A =
[[5, 5, 3, 4, 5],
 [1, 4, 4, 6, 7],
 [3, 5, 3, 8, 5],
 [4, 7, 4, 6, 2],
 [3, 8, 4, 6, 3],
 [6, 4, 5, 2, 5],
 [3, 7, 4, 7, 5],
 [3, 6, 3, 5, 3],
 [5, 5, 3, 5, 3],
 [4, 7, 5, 7, 6],
 [4, 4, 4, 4, 5],
 [6, 5, 2, 3, 5],
 [3, 6, 5, 6, 4],
 [3, 4, 6, 6, 6],
 [3, 5, 4, 7, 6]]
A[0,0] => 5
A[7,4] => 3
A[9] => [4, 7, 5, 7, 6]
A[0,1] => 5
A[3,3] => 6
A[6,1] => 7
A[10,4] => 5
A[3,1] => 7
A[8,1] => 5
A[13,0] => 3
A[12,2] => 5
A[14,3] => 7
A[11,2] => 2
A[8,0] => 5
A[8,3] => 5
A[12] => [3, 6, 5, 6, 4]
A[:, 3] => [4, 6, 8, 6, 6, 2, 7, 5, 5, 7, 4, 3, 6, 6, 7]
A[11,3] => 3
A[7] => [3, 6, 3, 5, 3]
A[7,1] => 6
A[14] => [3, 5, 4, 7, 6]
A[8,2] => 3
A[12,4] => 4
A[7,0] => 3
A[:, 1] => [5, 4, 5, 7, 8, 4, 7, 6, 5, 7, 4, 5, 6, 4, 5]
A[10,0] => 4
A[11,1] => 5
A[0,2] => 3
A[1,1] => 4
A[:, 0] => [5, 1, 3, 4, 3, 6, 3, 3, 5, 4, 4, 6, 3, 3, 3]
A[14,1] => 5
A[1,3] => 6

B =
-6	-6	4	3	-5	-1	-3	-2	1	-5	-3	3
-7	10	2	-12	4	-4	13	-4	-3	-9	0	-12
5	-1	-5	-5	4	-3	-9	-3	-1	-4	0	-5
4	-3	-6	-8	4	-2	-8	-1	-3	-6	-5	-5
-2	-3	-2	-2	-3	27	0	11	15	5	3	0
13	-14	10	-14	22	-4	1	17	-20	-21	-28	12
1	-8	11	10	-7	-4	3	-7	-3	-6	-2	8
-7	-4	-7	-4	-6	19	-10	5	11	4	3	-5
Indices start at 0.
(0, 0) -> -6
(4, 0) -> -2
(4, 8) -> 15
(5, 11) -> 12
(1, 8) -> -3
(1, 4) -> 4
(7, 7) -> 5
(1, 7) -> -4
(4, 10) -> 3
(0, 8) -> 1
(2, 10) -> 0
(3, 0) -> 4
(3, 1) -> -3
(3, 11) -> -5
(0, 2) -> 4
(2, 5) -> -3
(0, 3) -> 3
(5, 6) -> 1
(6, 6) -> 3
(0, 9) -> -5
(4, 2) -> -2
(5, 5) -> -4
(0, 7) -> -2
(7, 2) -> -7
(4, 6) -> 0
(7, 9) -> 4
(6, 0) -> 1
(2, 9) -> -4
(5, 3) -> -14
(4, 1) -> -3
(2, 3) -> -5
(5, 7) -> 17
(7, 6) -> -10

X =
[[561 772 524 687 654 598 382 517]
 [453 705 614 479 564 564 594 557]
 [897 107 540 625 397 737 364 767]
 [630 496 500 706 582 564 531 501]
 [587 542 619 292 327 517 732 715]
 [732 328 459 481 276 647 518 515]
 [367 580 501 711 605 607 726 409]
 [537 582 796 584 470 722 469 659]
 [504 380 502 636 506 626 646 305]]
Rows and columns are counted from 0.
(0, 0) -> 561
(2, 1) -> 107
(4, 3) -> 292
(4, 7) -> 715
(1, 5) -> 564
(0, 7) -> 517
(0, 2) -> 524
(7, 7) -> 659
(1, 2) -> 614
(8, 4) -> 506
(1, 3) -> 479
(1, 4) -> 564
(3, 7) -> 501
(8, 0) -> 504
(3, 3) -> 706
(6, 4) -> 605
(7, 1) -> 582
(3, 6) -> 531
(6, 3) -> 711
(7, 6) -> 469
(0, 4) -> 654
(7, 0) -> 537
(0, 5) -> 598
(7, 4) -> 470
(1, 7) -> 557

W =
0	2	-4	22	1	-22	1	-2
4	-9	12	-18	4	21	22	1
4	-3	-1	11	15	-34	3	16
3	-3	0	-17	18	-18	-10	20
-1	1	-1	17	-9	0	10	-9
W[0,-8] -> 0
W[:, 6] -> [1, 22, 3, -10, 10]
W[-5,-5] -> 22
W[4,0] -> -1
W[-3,6] -> 3
W[:, 5] -> [-22, 21, -34, -18, 0]
W[-1,-5] -> 17
W[:, 2] -> [-4, 12, -1, 0, -1]
W[-1] -> [-1, 1, -1, 17, -9, 0, 10, -9]
W[0] -> [0, 2, -4, 22, 1, -22, 1, -2]
W[3,-3] -> -18
W[-2,1] -> -3
W[-3,-7] -> -3
W[:, 3] -> [22, -18, 11, -17, 17]

m =
-5	-6	-1	-6	6	8	-2	7	10	-7	14	-11	4	1	-10
9	-3	-2	8	2	-3	0	-1	4	15	19	5	-1	2	3
2	1	-11	-6	-8	-1	0	-4	-1	3	-6	-4	9	-1	4
8	2	13	1	18	6	-8	12	4	3	4	0	-8	-8	-2
1	-7	6	6	2	4	-32	1	-2	4	0	-2	3	5	10
1	-1	-5	6	-5	-2	11	-4	-7	1	-12	8	1	6	9
-11	13	8	2	6	0	-2	0	8	-21	14	1	4	1	3
-1	1	-4	-2	-10	-2	7	-4	1	-2	6	-3	-4	-11	-3
Rows and columns are counted from 0.
(0, 0) => -5
(7, 0) => -1
(5, 2) => -5
(7, 2) => -4
(3, 5) => 6
(5, 3) => 6
(1, 13) => 2
(2, 11) => -4
(5, 9) => 1
(3, 7) => 12
(4, 13) => 5
(6, 1) => 13
(1, 0) => 9
(0, 5) => 8
(6, 12) => 4
(1, 3) => 8
(2, 6) => 0
(0, 8) => 10
(4, 9) => 4
(0, 12) => 4
(7, 10) => 6
(6, 5) => 0
(7, 13) => -11
(3, 1) => 2
(5, 6) => 11
(1, 11) => 5
(3, 12) => -8
(1, 4) => 2
(2, 10) => -6
(3, 2) => 13
(0, 14) => -10
(6, 0) => -11
(0, 7) => 7
(1, 9) => 15
(4, 14) => 10

arr =
11	2	5	-2	12	8	-3	2	-6	-1	-4	1	8	9	2	10
-9	5	1	-9	-8	-6	12	2	6	3	-3	-8	-14	-12	-15	-4
13	2	-8	5	4	-3	5	3	-10	3	-1	0	0	-2	-13	-1
-14	12	6	-1	-3	1	0	-4	-6	-7	0	22	-10	-2	9	-2
-3	7	5	-10	5	-4	5	-15	2	-2	-17	-11	-5	-6	-5	4
3	-5	-3	8	3	5	-7	6	-2	-1	6	9	8	6	8	-1
6	-3	-7	0	-5	5	-1	-2	-6	1	-1	4	-1	2	-3	-1
9	-1	1	3	-2	0	-4	6	-3	3	4	2	4	-5	-6	2
-14	-9	22	7	-5	-17	-2	-17	-5	4	2	6	-13	6	4	8
21	5	-11	9	2	-7	5	3	-15	5	-4	1	5	-7	-28	-2
-2	-3	-3	1	-4	-3	1	0	3	2	1	-4	-2	-4	-2	-3
7	-2	1	4	1	1	-5	-3	-4	-1	3	2	6	7	6	3
2	-2	1	3	0	0	0	-4	2	2	-1	0	3	1	3	5
-21	3	13	-4	-9	-13	-12	10	-8	-4	19	9	-16	8	-14	-14
arr[0,0]: 11
arr[7,7]: 6
arr[0,10]: -4
arr[1]: [-9, 5, 1, -9, -8, -6, 12, 2, 6, 3, -3, -8, -14, -12, -15, -4]
arr[9,9]: 5
arr[0,5]: 8
arr[9]: [21, 5, -11, 9, 2, -7, 5, 3, -15, 5, -4, 1, 5, -7, -28, -2]
arr[:, 15]: [10, -4, -1, -2, 4, -1, -1, 2, 8, -2, -3, 3, 5, -14]
arr[4,15]: 4
arr[7,1]: -1
arr[3,1]: 12
arr[11,2]: 1
arr[8,3]: 7
arr[:, 8]: [-6, 6, -10, -6, 2, -2, -6, -3, -5, -15, 3, -4, 2, -8]
arr[13]: [-21, 3, 13, -4, -9, -13, -12, 10, -8, -4, 19, 9, -16, 8, -14, -14]
arr[12,0]: 2
arr[7]: [9, -1, 1, 3, -2, 0, -4, 6, -3, 3, 4, 2, 4, -5, -6, 2]
arr[:, 0]: [11, -9, 13, -14, -3, 3, 6, 9, -14, 21, -2, 7, 2, -21]
arr[6,8]: -6
arr[7,14]: -6
arr[1,8]: 6
arr[13,14]: -14
arr[4,12]: -5
arr[6,11]: 4
arr[8,12]: -13
arr[:, 12]: [8, -14, 0, -10, -5, 8, -1, 4, -13, 5, -2, 6, 3, -16]
arr[4,1]: 7
arr[6,14]: -3
arr[5,1]: -5
arr[4,4]: 5
arr[5,10]: 6
arr[9,5]: -7
arr[9,3]: 9
